Each row is where one point has got to under a steady rotation. How many ticks took it there?
The counts run from 0 to 563.
[183 139  62 142  95  94 152  77  93 146 144 117 141 143 149 133 116 140
 134 156  97 130  87 167 126 169 129 107 125 128 151 136 119 150 136 136
 122 209 143 128  79 154 133 147 100  79 123 108 137 141 160 140 129  97
 114 127 101] | 394
[123 104 125  76 134 124 120  69 147  91 138 134 118  99 141 116  47 135
 116 119 125 143 130 175 140 164 151 150  95  86 136 130 107 181  99 126
 144 127 108  80 107 123 104 118 154  94 113 154 162 123 126 166 106 123
 162  85 150] | 140
[122 113  93  65 103 113 146 117 150  73 138 104 147 110  98 167 145 116
 136  89 134  78 113 177 126 134 156 144 150 113 125 162 189 136 102 133
 135 125 151 125 164 157  84 117 117 105 136 114 131 109  64 110 144 128
  95 126 134] | 106
[172 215 111  96 112  72 161 138 127 156 157 108 130 155 144 101 144 106
 160 135 159 114 131 121 137 124 129 108 155 147 150 133 126 129 154 150
 154 124 147 149  72 114 127 140 112 140 113  87 139 104 126  78 135 122
  70 142 170] | 220
[ 72 199 154  78 157 142 113 103  86 101 157 119 137 176 171 131 123 127
 142  75 138 131 131 117  99 141 125 119 189 139 122 163 139  80 140 185
 176 112 114 112 122 139 143 148 121 134 131 137 120 104 172 135 138 149
 108 134 139] | 53
[142  92 139 147 154 136 146 142  61 154 152 135 142 153 106 144 154 127
 124 117 114 124 122 139 127 150 118 125 122 147  85 130 163 117 138 133
 146 127  99 102  87 170 182 212 105 115 109 122 152 160 162 176 121  99
 118 134  97] | 449
[166 153 154  63 149 137 136 162 127 143 178 123 153 138 127 100 142  56
 117 148  70 124 149  75 150  67 116  98 137 152 116 147 157  81 120 145
 111 128  83 146  98 145 129 134 103 153 128 116 161  98 140 117 107 115
 129 157 138] | 59
[ 93 136 140 138 133 143 158 134 154 144 118 103 140  94  51 152 152 172
 144 102 132  70 156 112  98 164 118 106 169 137 127 126 159 118 134 132
 189  75 141 161 134 143 119 149 141 152 138 185 131 144 110 132 133 126
 132 130 183] | 292
[145 160 129 190  93 108 129 139 128 149 163 104 103 150 133  49 134 129
 142 135 105 113 101  88 161 109 113  82 122 159 116 144 107 156  97 118
 137 175 129 111  81 104 132 133 102 152 112  96 122 127 158 129 117 106
 111 170 106] | 209
[ 97 140 169 119 119 149 147 107 145 114 136 121  83 163 125 127 169 117
 159 134 146 141  89 104 151 165 129  97 174 130 136 104  95 126  50 178
 123 142 137 113 106 177 122 132 166 101 150 111  90 108 136 134 111 110
 120 136 109] | 83
[155 135 101 154 106  82 119 108  61 137 156 146 136 109 104 166 124 156
 115 123 130 114 141 165 146 190  99 116 144 167 177 113 159 131 169 111
 146 148 159 116 104 131 167 136  99 138 167 171 119 161 145 118 143 111
  74 115 134] | 407
[132 115 150 180 155 100 120 116  95 158 149 115 145 122 154 143  97 147
 136 151 115  76 123 131 181 176 108  67 139 171 182  92 134 132 105  72
 140 148 177 123 105 108 169 124 138 142 141 133 120 144 173 111 105  85
 155 117 108] | 411
[ 89 183 118  93 116 148 126 114 138  51 141 101 111 113 104 119 116 139
 142 119 139 152  97 162 111 129 146 144 164  93 134 172 105 122 116 183
 165 145 120 109 131 171 109  96 129 100 135 113  82 109 112 131 149 139
 137  99 127] | 513
[164 118 115 102 102 109 142 110 133  92 149 135 147 129 102 136 137 120
 139 154  92 143 111 176 107 152 145 110 126 132 129 124 155 126  76 144
 110 187 121 124  78 173  60 115 105  76 135 147 140 112 127 157 113  96
 104 128 127] | 523
[116 163 139 170 143 114 153 168  87 156 154 134 128 134  85 108 119 141
 139  68 133  97 135 130 134 136 114 133 128 160  99 159 151 128 169 117
 188 106 136  95 101 104 161 165  93 165  85 144 133 165 140 136 134 132
  86 128 152] | 35
[141 153 102 144 151 110 124 126  99 121 154 101  83  80 116 139  90 110
 112 104 127 148 157 147 160 151 173 119  97  84 145 170 128 149 201 131
 117 111 155 109 144 107 218 131 137 150 144 128 147 134 139 187 128 146
 151 140 113] | 0
[131 131 161  84 155 144 129 160 118 112 170 110  64  90 116 108 118  94
 131  82 150 143 176  97 120 140 157 142 134 138 107 159 186 125 166 164
 170  64 107 103 133 123 170 169 154 149 112 132 146 133  98 170  94 131
 118 146 117] | 460
[105 134 170  71 136 162 116 110 157 125 153 125  87 104 143 106 129  77
 172  91 112 139 132  72 126 127 107 134 127 142 126 146 127 118 117 152
 161 122  55 125 130 156 115 163 171 142 126 153 110 133 121 182 106 130
 161  99 162] | 472
[157 150 151 118 151 132 132 148 149 115 169  87 122 122 150 138 155  91
 106 119  99 109 129  99 181 119 141  73 152 119 202 151 171 121 104 128
  94 129 170 118 174 122 166 111 120 171 201 114 105  95 146 101 123 115
 115 135 118] | 242
[106 124 191 141 161 169 143 138 146 163 168 133 122 163 135  98 147 149
 152 117 130 104 121 116 135 149 101 101 138 124 109  98 139 173  78 142
 194  96 138 102 127 129 178 190 126 139  82 117 134 159 159 128 132 104
 158  92 142] | 454
[139 136  97 145 156 124 133  75 155 151 120 137 123 115 125 129 102 120
 166 116 117 177 128 108 153 124 118 143 113 152  98 130  88 128 122 120
 135 114  96 158  73 143 173 137 139 137 177 173 166 161 155 199 125 110
 176 125 159] | 173
[124 121 165 156  95 139 168 173 143 112 160 107 103 162 117  88 157 137
 185 127 111  91 102 100 156 121 120  91 135 122 121 131 131 137  43 121
 107 137 139  81 123 151 117 129 140 133 146  89 110 112  95 115 103 107
 142 157  98] | 81
[104 180 189 162 170 149 144 170 108 161 161 107 125 145 130  97 148 116
 143  77 101 100 107 101 142 128 134  89 129 156 113 139 134 102 132 115
 127 129 175 111  98 112 170 130 129 178 124 130 128 115 168 139 123 136
 141 177 103] | 39
[162 120 147 162 149 128 158 133 167 111 129 114 132 118  99 135 110 152
 141 144 127 112 124 152 174 165 134  82 133 151 167  83 123 154  60  75
  96 128 187 129  91 126 112  79 148 105 179 136 123 120 151 118  99  88
 158 139 129] | 540
[134 159 101 123 173 108 129 109 145  83 154  85 145 104 137 134  60 141
 116 114 134 115 134 192 120 165 201  98 127  84 138 168 136 138 125 112
 114 138 193 107 102  89 101  82 135 118 140 135 151  92 146 152  99 131
 120 140 134] | 554
[101  66 100  96 158 147 147 134 140 124 163 114  87  88  70 142 122 101
 106  82 151 107 143 117 143 169 119 123 119  92  92 151 120 161 128 140
 157 114 119 121 129 145 128 185 141 117 127 174 135 140  80 186 133 148
 108 103 163] | 289
[107 163 101 136 121 126 132  96 106 134 134 141  67 127 149  80 117  80
 157 116 140 154  73  98 171 117 118 119 114 147 124 188  88 146 140 174
 155 140 100 108 105 146 146 149 159 121 101 101  75 147 143 157 120 139
 112 132 122] | 214
[133 164 109 107 128 142 142 172 103 100 151 134  99 114  49 135 182 119
 127  94 139 166 121 112 115 131 134 132 168 145 112 142 167  93 150 192
 124 141 120 120 117 190 165 150 102 142 160 110  77 124 127 120 138 111
 100 154 100] | 74
[130  76 148 124 167 173 163 161 155 140 192 113 136 111 112 140 145 133
 108 102 109 116 110 111 157 179 117  88 124 115 137  85 101 148  70 111
 133 154 149 115 116 140 132 169 132 128 158 132 121 100 129 124 132 113
 182  76 148] | 284
[133 156 157 114 192 155 159 146 129 128 200 118 104 168 172 120 130  99
 135  86 148 164 130  90 149 144 146 111 121 149 102 145 121 114 127 133
 101 119 141 122  87 118 170 170 130 131 172 127 140 109 196 162 113 110
 125 136 123] | 41
[155 105  61 119 138 119 111 113 164 129 105 114 104  62  79 146 112 149
 127  62 147 142 149 117 130 145 144 164 101 135  97 132 152 179 141 125
 163  85 142 139 153 111 131 150 143 121 149 165 167 178 104 173 149 119
 107 138 151] | 161
[141 125 127  97 161 174 153 168 145 136 151 142 148 151  98 139 186  90
 134  93 121 138  78  82 166 122  95 133 134 144  89 113 105  99  92 163
  99 148 103 125  97 192 147 148 116 110 160  93 129 115 117 106 154 122
 146 107 132] | 488
[132 126  96  94 120 105 118  67 124 114 165 121 111  82 178  97  89 118
 152 106 111 135 131 100 120 158 115 142 107 102 156 148 128 190 143 132
 158 103  95 108 151 104 157 164 162 142 128 141 144 152 144 162 106 130
 180  93 128] | 12
[153 201 134 145 176 139 113 141 149  82 135 124 145 138 122 121  98 160
 101 123 143 138 129 160 204 106 133 116 154 151 161 115 127 137  85 125
 152 135 180 119 107 108 145  86  88 115 159 109  90 109 171  82 164  89
 111 113 154] | 369
[134 171 196 100 172 102 137 128 129 170 129 164 145 119 156 144 117 101
 115  97  89 122 167 106 109 130 113 116 111 114 159 112 177 112 124 126
 171  78 124  95 145 116 169 144 118 176 116 163 139 138 168 107 115 131
 142  87 172] | 442
[121 185 150  74 149 134 149 158 102 119 142 130 169 145 110 151 151 109
 148  89 160 112  88 129  83 144 149 118 145 158  96 150 173  81 149 178
 153 138 142 144  78 141  94 158 112 111  80 106 134 103 134 112 128 142
  99 176 118] | 479
[146 118 144 107 116 117 136 126 174 114 111 152 114  86 107 121 122  94
 118 128 104 115  91 147 166 118 123 127  91 109 163 102 130 166  35 136
 138 138 137  99 135 156  73  79 151 104 100 113  99 132 111  94 124 112
 150  85 156] | 528
[150  85  78 123 117 127 156 136 110 111 160 102  99 127 126 156 156  92
 113 158 120 136 152  89 169 129 109  87 152 121 154 171 164 135 125 130
 111 125 124 136 144 177 159 182 111 113 196 118 109 132 148 156 116  90
  70 107 135] | 246
[122  99  98 141  74 121 132 103 106  48 127 150 147 102 123 138 117 148
 162 126  96  99  87 156 125 132 112 119 123 128 135 156 146 156  69 123
 117 157 107  85 127 177  76  95 129  66 128 122 112 138 114 117  85 107
 145 121  97] | 525
[166 125 133 119 174 150 149 160 176 124 132 131 127  91  63 162 149  95
  91 148 103 143 119 140 176 140 145  90 109 108 152 104 157 100  84 138
  76 151 175 131 136 157 121  80 130 114 168 143 120  97 147 126 121 113
 142 101 141] | 114
[213 132  81  87 158 138 112 111 130 146 167 120 170 174 142 106 145 110
 122 114 118 153 130 119 153 109 136 135 124 173  87 108 136 123 146 144
 125 155 109 151  84 136 157 157  79 118 140 111 187 127 178 138 134  86
 119 127  97] | 190
[202 175  69 141 118  90 157 123 124 158 125 121 153 105 116 121 131 139
 144 186 115 130 116 130 129 138 139  99 129 137 183 109 130 129 160 120
 123 137 138 173 108 147 157 102 117 132 149  95 125 119 124  95 112  89
 151 130 122] | 390
[160 115 114  78 127 140 126 112 124 133 174 105 169 179 137 124 180 121
 167 124 100 115 115  84 103 122 126 127 164 146  98 116 165  99  96 158
 112 145  91 148 128 177 129 171  96 126 163 104 150 120 136 139 135 103
 119 141  94] | 62
[114 188 158  95 150 129 142 149 111  65 181 133 113 130 168  92 116  79
 153  88 118 143 144 117 115 101 139 129 130 116 127 191 150 106 171 143
 157 117  79  88 136 135 150 136  96 152 140 117 133 102 140 128 125 144
 147 118 156] | 55
